Named moves come first, each a turn or a mirror and shown by rows before and after it. Which of them, in which order, take the first row of each pair that follows to the second? Write the first one first, as in the answered first pair.
D:
[  3  -7  -4   7 -16  -3   1   4   5  -4  -6   0  -1 -11 -17  -1   0   7
   5  -3  -9   2  -2  -5]  ->  [ -5  13  -7 -14  11   5  -2   2 -13  -1   3  -4   0  -3 -10  -8  -3  -7
  -5  -4  10  -5   7   0]
[ -5  -7  -6  23 -20 -11  -8   0  13   3 -18   3   9  -5  22   8  -8   8
  12   7   0 -11  15   2]  ->  [-15   9  -9  -1  10  -5 -13  -1  -3   6 -11   0   8   4  27   2 -11  -8
   1   8  22 -15  21   7]
[-11   2   2 -11  -4  -7  16  10  -4   1   9  -4 -12 -12  18   5  10  -9
   3  -8   0  15   3  -1]  ->  [ -8   0   4  -7  -8  -8  16  11  -2   0   8  -2 -12 -12  15  10  12  -5
   4 -10  -5  17   1   1]
[  2  -4  13 -20 -13  -5  -9 -10  -3  14 -29  -7  -5   2  15  10   2   0
  14 -16  -5  15  13   3]  ->  [  1  -2  12 -26 -10  -6  -8 -10  -2  12 -25  -9  -6   4  15  10  -1  -4
  10 -17  -4  16  15   4]
R:
[ -1 -12   7  11  -3   0 -11 -16  23  -4 -18  11   9  11   2  16  18  14
   8  -5  -1  18   2   6]  ->  [ -3 -12   0   4 -15  -2  -2  -2  26  -3  -7  11   5   8   9   4  15   8
   8 -20 -18  18  12  10]
[-14   7  -7  -7 -15   1 -14   0  23 -14   1  31  17   8   4  -7   3  -2
   9 -12  -6   6   5  -3]  ->  [-18   7  -2   6 -29   3   0  13  11 -11 -10  18   4  -2 -19  -6  -2  -2
   1 -11 -10   9  -1  -8]
[  1   9  -1 -25   4   4  -5   2 -12   1   3  15  -5 -11  11  13  -6  -2
  13  -7   0  10  15  10]  ->  [  0   8   0  -6 -10   4   2   5 -25   0  -5   1 -13 -18 -12  15  -8   2
   8  -6  -2  13   5   4]
J:
[ -1  18   7  -4  12   0   5   1 -16  -5 -13 -14  -9 -10  -7   5  -2   0
 -11   3  13   7  -4  -4]  ->  [  0   8   6   6 -12  -4  14  10  -7  -9 -13 -13 -10 -19  -6   4  -1   5
  -3  -7  -6  10  -2  -5]
[ 0  6  0  8 -6 -4  5  0  5 10  0  0  6 -6 -9  4 -7 -9 -6  2 -5 -3  4  3]  ->  [  3   3   3   2  -7  -6   2  -4  15  12   1   2   7  -7  -2   4  -2 -10
  -1   2  -8  -4   4   5]
[ -3   3   4  -1   5   5  -5  11 -13   7   1  -7   0   4  -3  -6  -9  -6
  -3   0   9 -10  15  -6]  ->  [ -1  -2   1   6 -15   2   1  14  -5   6   0  -1  -3  -4  -2  -5  -7  -1
   5  -6  -9  -6  15  -5]
Now pairs of rows:
Each pair is 2 to 3 moves apart.
[  1  -4   9  -6 -37 -12   0   9 -23  14 -18  -5  -2  -5   7  10  17   0
  -7 -26 -22  10 -14  13]  ->  [ -3   7   6 -33  -4  -3 -12  -6 -20  18  -5   4   5  12  28  13  15  -9
 -10 -24  -2   5  -4  19]
R, D, R
[ -7  -5   3  24   2  -4  -9   2  -2  -4 -17   0  -4   5 -33   5  -3  15
  -9   8  10  -5 -21  -9]  ->  [-14   8  -5 -18  29   2 -16  -4   3   1  15  14   0  21  11  -7   0  -4
  -2  -7  13 -15   5   7]
D, R
[  0  12   0 -21  -2  -2  13   6 -14  -7  -1 -16 -12  -7  10   4   2 -10
  -4 -24  -4  23   8  19]  ->  [ 13  -1  10  -4 -10  -3   4 -12   8 -11 -15  -6   1  -6   7  29  10  16
  10  -5  -3  28 -14  11]
R, R, D
[  7  13   7 -16  40  -6 -11 -25  -4  -7  12   4  17  21  -9  -1 -13  -6
  -4   3  32 -23  -8 -11]  ->  [ 15   4  10   1  28  -6 -14 -29   8 -11   3  12  23  21 -14   5 -11   9
   3  12  31 -18 -24 -14]
D, J, D
[  2 -11 -16 -19 -13   5  10   2  27  -7  13   3   8  -3  12 -13  -2 -16
  25 -17 -15  12   2  11]  ->  [  1  -7 -10   2 -24   5  20  13   0 -10  -8 -23  -6 -19 -32 -13  -9 -14
   6  -8  -4  17 -13   2]
D, R
[ -6  18   3 -19  27   2  -4   7 -11  -3  10  -2 -13  -1  10 -11  -9 -16
  -8  -4  18  -6   6   4]  ->  [ 11 -14   9  14  -8  -6  -7  -4  25  -7  -9  10   1  -8   5  12  -1  17
  10  12  -4   5 -17  -8]
D, R
[  5   8   1 -17  25   1  -6 -18   0  -3   1   7   8   9  18   7   7  -2
   2   7  25  -1   2   7]  ->  [  1   7  -6 -25  16  -3   4  -8   3   2  16   9   5   8  28  -3   3 -10
   7  -7   8  -1  12  13]
D, R, D
[-11   5  -8  -5  -1  -2   2  16 -11   4   9  -3  -8  -3 -12 -21  -1  -9
 -10  -3  -6 -11   8  -5]  ->  [ -5   6  -8 -13  20   0 -12  -3  -1   7   9   8   4  10   5  -9   1  -7
  -6  10  10 -11   4  -3]
R, R
[ -5  -6 -10 -20 -25  -6   8   5   4   5  26   1 -10 -16  29   5  10  -7
  15 -32 -42  25  24  21]  ->  [  0   9   1 -36  37   5 -23 -31  -6   7  13   3  10   9  33  29  13  -4
   4  -1  22  18   3  19]
J, D, J
[ 10   2 -12   5   0   0 -10  -7 -12 -13  -3 -18 -14  -3 -19  -1  -8  13
  -6  14  20 -17  -7 -15]  ->  [  7  12 -19 -17  14   2  -8  -4 -10  -8  13 -13 -14  -1   4  -8  -9  -1
  -8   3  20 -18   9  -3]
J, D, R
[-10   9   6  13 -27  -3  10  17 -23   0 -13 -24 -20 -12 -34   6  -4   2
 -13  -5 -13  17  -1  -1]  ->  [ -2   0   6   5 -38 -10  15  18   1  -4  -1 -10 -13 -11  -6   9   4   8
   7 -15 -37  25  10   7]
D, J
[ -8  -9   4  14 -26  -8  -1  21  11  -9 -13  -1  -4  -8 -28 -21  -6  -9
  -4 -13   5  -5  -3 -16]  ->  [-16   7   0 -17  -7  -5  -2  21   5  -9   4  -2  -9   0  -4 -29  -6 -29
  -3 -27  11  -5  17  -4]
D, J, D
[ -4 -11  -4  23  -6  -2  -7  11  -4   4  -6   0   1  -1 -25 -13  -9   3
  -4  20   6 -15  -6 -17]  ->  [  1 -14  -4  14   9   0 -20  -2  13   4   2  19  15  12   1  -6  -2   6
   8  21   9 -19  -2 -13]
R, D
[  6  16   9  -9  10   2   1 -11 -21  -9  -7 -12  -1  -6 -13  14   1  -1
  -9   5  25  21 -12   9]  ->  [  3  11  -7 -25  -7  -1   6   2   0  -6  19   5   1  -5  19   1   2 -11
  10 -19  -7  18  13  18]
J, R, R
[  1   2   3  17 -19  -1  -4  -5  15 -10 -13  14   9   3 -11   9   0   2
  11   9 -11   1  -4   2]  ->  [ -6   7   5  16 -26  -3   4   8   1  -9 -15   2  -1  -6 -20  -1  -3  -4
   0  -1 -13   4   0   2]
J, R, R
[  9 -11   5   4   3   3 -14  -4  20  12   0  15  -2 -13  24  23   0   0
  17  -2  -5  23  -4  -2]  ->  [ -5   5   1 -15  18   4  -4   6  -8  18  13   5 -15 -15  19   4  -2 -23
  -2 -13   7  16  11   7]
R, D
[  2  -8   0  17  -1   0 -10 -15   2   0 -13  -1   6   2 -14  12  -1   6
   3  20  14  -3 -14 -13]  ->  [  0 -17  -5  20 -25  -5   1  -2  11  -1 -12   4   2  -5 -12   6   0   8
   8   8 -13   4  -7 -10]
D, J, J
[  9 -22  -4 -13   2 -15  -4  -8  30   4   9  15  -3   3   3  -5  -6   9
  13   3  -9  -8  -1   8]  ->  [ 12 -24   1   5  -4 -16  -3 -10  18   1  -8   4  -4  -8 -21   4  -8  20
   7  15  -3  -5 -13   0]
R, R
[ -7   1  -7 -27   2  -1   0 -12   2   3  12  14  13  -1  20  -5   3  -2
 -23 -26  -2  -1  20   6]  ->  [  7 -15   3   1  -5  -3  -7 -25  18   0 -11  14  21  -2   2  15   8  27
 -16  -5   1   7  -5  -5]
D, R, R
[ -2   6 -12  16   2   5   1  -4 -22   8  27 -11  -7 -11 -15 -25 -10 -11
 -10 -15   7 -24   5  -4]  ->  [  3   1  -5  27   3   3  -2  -7 -24   7  11 -16  -7 -13 -28 -13  -6   0
 -11  -8  13 -18 -11  -5]
J, D, R
[-10   3   4  10 -30   7  15  14  -6   9  -6 -21 -11 -22 -26 -14  -2 -15
  -4 -19 -11  -8   5   4]  ->  [ -6  14   1 -29  24  18  -9 -14  10  13  13  -1  10   9  16  -4   4 -25
   7  -8  21 -21  14  13]
D, R, R
[ 13  19   0 -38  19   8  -3 -13  12  -7   7  -3  -1  -3  24  27  14  -1
   0  -2  13  15  -7  10]  ->  [ 17   0   4  -4 -23   1  10  -3  12 -10  -9 -11  -6 -20  -5  30  12  17
   6  -3 -13  24 -16  -2]
D, R, R
[-13  -8   0  45   4   2 -37   9 -19   5 -14  10   5  -7 -32 -10  -2  19
 -26  29  -1 -28  -8 -35]  ->  [ -6 -21  -4  25  10  -1 -46  -6  19   7   3  42  25   9  17  -5   9  19
   3  22 -14 -29   6 -27]
R, D
[  2  15   6 -11   8   3   5   9 -17  -1  -1 -19 -10  -5 -20 -12  -1  -7
 -11  -6   3   5  -3   3]  ->  [ 15  -6  12  10  -7  -1  -3  -2   8  -6 -12  -7   1  -2 -17   5   4  18
   5   3  -8  13 -14  -4]
R, D
[  2 -17  -2  13 -12   3 -11  -2  16   6  -1  20  16   8   0  -8   3  18
  12  12 -10 -13  -7  -7]  ->  [ -2 -19  -5  20 -22   3  -3   3  12   5  -2  16  10   0 -11 -13   2  16
   7   9 -17  -9  -7  -9]
R, R
[  6   6  19  17   7   1 -12  -4 -12   1 -25   0   0  -6 -27  17  -4   9
  -5  16  19   1 -20  -4]  ->  [ -1  -3   4  -6 -20  -8   6  16  10   4  10  19  -4 -10  14  -5  -2  -7
  16 -26 -28   3  17  11]
J, R, R
[ -2  11  11  -4  16  -1   0  -1 -33   0 -18 -16  -8  -1 -29  16  -4  -1
 -25  11  24   9 -13  -4]  ->  [ 12 -17  10  15 -24 -11   2  -4   4  -5 -24  -1   2  -9 -17  29   6  23
   1   9  -9  24 -20 -10]
D, J
[  5  -6  23  -6 -18  -2  20  18  -1 -30 -10 -18  -7 -18   0  16   6   9
   0 -10   1  31  -8  14]  ->  [  1   1  20 -30   2   1  15  13   4 -26   6  -6  -3  -8  25   6   9  -4
   6 -17   6  24   6  23]
R, D, R
[ -3   9  -3  -8  18   6  -5  -4 -12  -1   4  -1  -6   2   1  -1   1  -7
  -6   0  12  -2  -1   2]  ->  [  7  -5   2  11  -1   1  -6  -8   9  -4  -7   5   1  -3  -4  13   4  10
   3   8   1   5 -12  -4]
R, D, R
